In the data rows, the value 128 means zero.
Here are some points, each followed by its number:
tensor([147, 162, 184, 186, 208, 196, 162, 146, 140, 140, 133, 133, 131, 141, 129, 120]) 0
tensor([129, 103, 109, 127, 111, 142, 158, 165, 192, 165, 170, 125, 101, 134, 106, 111]) 1
tensor([131, 122,  88,  96,  94,  38, 100,  99, 137, 118, 174, 147, 159, 109, 147, 134]) 2
tensor([133, 120,  86,  93,  84,  30,  91,  90, 134, 118, 171, 144, 157, 104, 150, 129]) 3
tensor([129, 148, 156, 158, 151, 163, 141, 121, 112, 120, 115, 132, 133, 129, 129, 124]) 4
tensor([124, 121, 116, 133, 135, 134, 136, 144, 138, 134, 142, 139, 136, 126, 129, 126]) 5
tensor([129, 135, 123, 145, 160, 164, 132, 182, 103, 128, 111, 130,  95, 155, 157, 167]) 6
tensor([148, 111, 126, 132, 140, 152, 128, 139, 117, 130, 113, 133, 159, 134, 143, 104]) 7
tensor([118, 114, 110,  99,  87,  71, 109, 138, 145, 153, 151, 141, 145, 134, 115, 122]) 8
tensor([142, 194, 160, 148, 132, 141, 135, 118, 100, 104, 101, 122, 119, 141, 135, 125]) 9
tensor([134, 153, 168, 164, 170, 177, 150, 140, 125, 132, 121, 125, 127, 139, 139, 127]) 10
tensor([127, 106, 110,  86,  83,  78,  90, 140, 124, 132, 118, 115, 116, 109, 115, 126]) 11
tensor([109, 127,  85, 102,  90, 110, 130, 142, 143, 161, 128, 135, 129, 113, 108, 131]) 12
tensor([127, 133, 143, 156, 164, 180, 160, 147, 144, 134, 130, 126, 134, 133, 127, 127]) 13
tensor([122, 124,  97,  99, 103, 124, 150, 156, 161, 158, 160, 160, 149, 136, 128, 155]) 14
tensor([134, 192, 143, 207, 210, 215, 176, 109, 137,  99,  96, 114, 175, 163, 142, 122]) 15
tensor([116, 120, 104,  98,  89,  65,  42,  47,  50,  61,  70,  84,  92, 113, 134, 128]) 16
tensor([135, 151, 166, 162, 169, 173, 148, 135, 128, 127, 118, 120, 128, 133, 128, 132]) 17
tensor([133, 140, 146, 160, 161, 169, 146, 138, 132, 123, 121, 127, 132, 130, 131, 128]) 18
tensor([142, 138, 167, 154, 161, 150, 133, 138, 135, 132, 128, 131, 135, 138, 134, 128]) 19
tensor([121, 123, 103, 105, 109, 120, 154, 157, 157, 154, 160, 153, 140, 123, 135, 135]) 20
tensor([129, 123, 178, 172, 191, 180, 158, 147, 122, 117, 121, 106, 103, 145, 122, 131]) 21
tensor([134, 148, 150, 154, 173, 172, 142, 135, 130, 117, 116, 120, 126, 126, 141, 129]) 22
tensor([120, 139, 133, 143, 129, 169, 160, 146, 147, 128, 134, 147, 149, 155, 131, 125]) 23
tensor([129, 132, 119, 101,  75, 100, 143, 156, 141, 166, 147, 161, 119, 106, 129, 122]) 24
tensor([117, 120, 111,  94,  92,  98, 147, 140, 170, 151, 156, 171, 145, 154, 118, 117]) 25
tensor([ 97,  83, 129,  87, 111, 114, 133, 156, 136, 201, 127, 136, 102,  89, 108, 129]) 26
tensor([131, 141, 160, 161, 193, 195, 149,  96, 126, 130, 117,  90, 121, 125, 155, 148]) 27
tensor([119, 122, 123, 111, 108, 112, 127, 138, 144, 152, 142, 148, 131, 120, 123, 138]) 28
tensor([124, 138, 129, 100, 125, 104, 110, 143, 167, 146, 161, 152, 141, 129, 127, 127]) 29
tensor([149, 164, 187, 191, 211, 199, 162, 148, 140, 140, 132, 133, 131, 141, 129, 121]) 30
tensor([142, 116, 161, 108, 163, 175, 159, 135, 137, 110, 109, 121, 162, 132, 123, 120]) 31
tensor([131, 139, 152, 163, 182, 178, 147, 132, 130, 125, 123, 127, 128, 136, 130, 123]) 32
tensor([130, 138, 131, 139, 152, 158, 138, 137, 120, 119, 114, 110, 121, 134, 136, 123]) 33
tensor([138, 110,  87,  99,  70,  55,  97, 107, 122,  91, 107, 102, 108, 113, 128, 141]) 34
tensor([141,  66, 111,  92, 100,  90, 137,  70, 170, 126, 115, 113, 114, 146, 155, 129]) 35
tensor([133, 106, 108, 123, 122,  97, 135, 157, 175, 133, 145, 135, 140,  60, 129, 133]) 36
tensor([123, 112, 101,  93,  70,  75, 112, 142, 144, 149, 156, 157, 146, 136, 127, 127]) 37
tensor([129, 105, 107, 105, 109, 105, 114, 133, 144, 137, 138, 126, 135, 128, 100, 120]) 38
tensor([129, 131, 141, 135, 144, 166, 139, 133, 107, 118, 112, 119, 135, 138, 132, 123]) 39
tensor([135, 121, 149, 140, 157, 147, 133, 124, 124, 134, 136, 134, 138, 134, 129, 132]) 40
tensor([125, 118, 115,  94,  84,  87, 133, 164, 161, 160, 159, 154, 141, 134, 122, 140]) 41
tensor([129, 135, 131, 134, 146, 151, 135, 135, 121, 119, 116, 112, 122, 134, 134, 125]) 42
tensor([129, 147, 164, 172, 168, 171, 137, 143, 137, 124, 123, 117, 120, 147, 133, 123]) 43
tensor([129, 134, 119, 141, 158, 162, 130, 186, 100, 128, 110, 131,  92, 157, 159, 170]) 44
Which point above is nearest to each new point? Its number follows each.
tensor([128, 123, 173, 168, 184, 174, 155, 146, 124, 119, 123, 109, 105, 143, 123, 131]) -> 21
tensor([112, 128,  91, 108,  93, 115, 129, 138, 143, 158, 129, 131, 130, 113, 105, 135]) -> 12
tensor([132, 132, 132, 134, 129, 142, 138, 137, 140, 133, 137, 139, 123, 118, 114, 130]) -> 5
tensor([130,  90, 121, 109,  91,  49,  41,  59,  49,  69,  93,  49,  77,  82, 103, 124]) -> 16
tensor([130, 105, 112, 128, 115, 142, 156, 162, 186, 163, 168, 126, 104, 134, 108, 113]) -> 1
tensor([126, 122, 113, 108, 138, 134, 126, 136, 134, 131, 123, 134, 126, 133, 125, 139]) -> 5
tensor([117, 103, 166, 170, 145, 181, 170, 130, 179, 163, 151, 126, 123, 147, 121, 115]) -> 13
tensor([118, 116, 114, 105,  93,  78, 115, 136, 146, 150, 147, 140, 143, 135, 114, 122]) -> 8
tensor([116, 120, 110,  92,  90,  98, 150, 141, 174, 152, 157, 173, 147, 156, 117, 116]) -> 25
tensor([128, 107, 108, 106, 111, 106, 112, 132, 144, 140, 137, 125, 139, 126, 100, 119]) -> 38
tensor([134, 117, 111, 113,  34,  61,  26,  18,  88, 127,  80,  77, 105,  73, 151,  70]) -> 16
tensor([133, 130, 129, 131, 128, 141, 137, 135, 139, 132, 137, 140, 126, 117, 111, 131]) -> 5
tensor([131,  91, 124, 116,  99,  58,  44,  61,  49,  70,  92,  50,  75,  85, 104, 125]) -> 16
tensor([135, 123,  96, 100, 105,  69, 106,  77,  95, 111, 117,  81,  88, 101, 130, 148]) -> 34
tensor([ 97, 122,  84,  90,  59,  21,  60,   0,  43,  33,  26,  91,  91, 116, 139, 147]) -> 16
tensor([143, 197, 164, 155, 137, 151, 142, 125, 108, 111, 104, 129, 124, 145, 138, 129]) -> 9
tensor([137, 112,  91, 102,  76,  64, 101, 110, 123,  94, 109, 105, 110, 115, 128, 140]) -> 34
tensor([141, 196, 159, 146, 131, 142, 139, 124, 107, 110, 106, 131, 125, 146, 136, 126]) -> 9
tensor([127, 121, 127, 132, 132, 139, 145, 143, 152, 146, 147, 139, 138, 117, 119, 130]) -> 5
tensor([148, 108, 123, 129, 136, 149, 126, 140, 116, 131, 113, 135, 162, 134, 144, 102]) -> 7
tensor([101, 121,  83,  86,  56,  27,  63,   0,  47,  41,  32,  97,  97, 116, 134, 142]) -> 16
tensor([129, 107, 113, 129, 113, 140, 154, 162, 186, 163, 168, 126, 105, 136, 110, 112]) -> 1
tensor([126, 121, 116, 130, 134, 133, 133, 142, 136, 131, 140, 136, 136, 129, 128, 127]) -> 5
tensor([124, 123, 105, 101,  87,  87, 109, 116, 122, 121, 120, 123, 112, 106, 117, 123]) -> 11
tensor([117, 123, 103,  94,  87,  59,  37,  37,  42,  54,  61,  80,  91, 112, 134, 132]) -> 16
tensor([126, 107, 111,  91,  88,  84,  94, 139, 125, 131, 119, 117, 118, 110, 117, 126]) -> 11
tensor([138, 117, 111, 110,  39,  62,  27,  20,  88, 126,  77,  75, 105,  76, 153,  71]) -> 16
tensor([123, 112, 104,  91,  80,  51,  71,  71,  97, 114, 107, 111, 114, 122, 137, 128]) -> 34
tensor([115, 121,  99,  92,  66,  56,  40,  59,  71,  93,  91,  94, 107,  92, 127, 137]) -> 16
tensor([120, 138, 131, 141, 125, 161, 157, 146, 148, 131, 136, 148, 150, 152, 131, 125]) -> 23
tensor([109, 127,  84, 104,  87, 112, 128, 138, 143, 160, 129, 131, 130, 110, 102, 136]) -> 12
tensor([115, 116,  93, 103,  47,  72,  54,  60,  54,  68,  85,  86,  83,  86,  88, 133]) -> 16
tensor([127, 107, 107, 104, 109, 104, 110, 131, 143, 138, 135, 124, 139, 126, 100, 119]) -> 38
tensor([140,  71, 113,  92, 100,  90, 129,  70, 163, 117, 110, 110, 111, 143, 154, 127]) -> 35
tensor([128, 105, 105, 101, 104, 100, 108, 131, 144, 140, 136, 124, 139, 125,  97, 119]) -> 38
tensor([143, 118, 167, 114, 172, 177, 161, 135, 137, 109, 107, 118, 159, 129, 121, 120]) -> 31
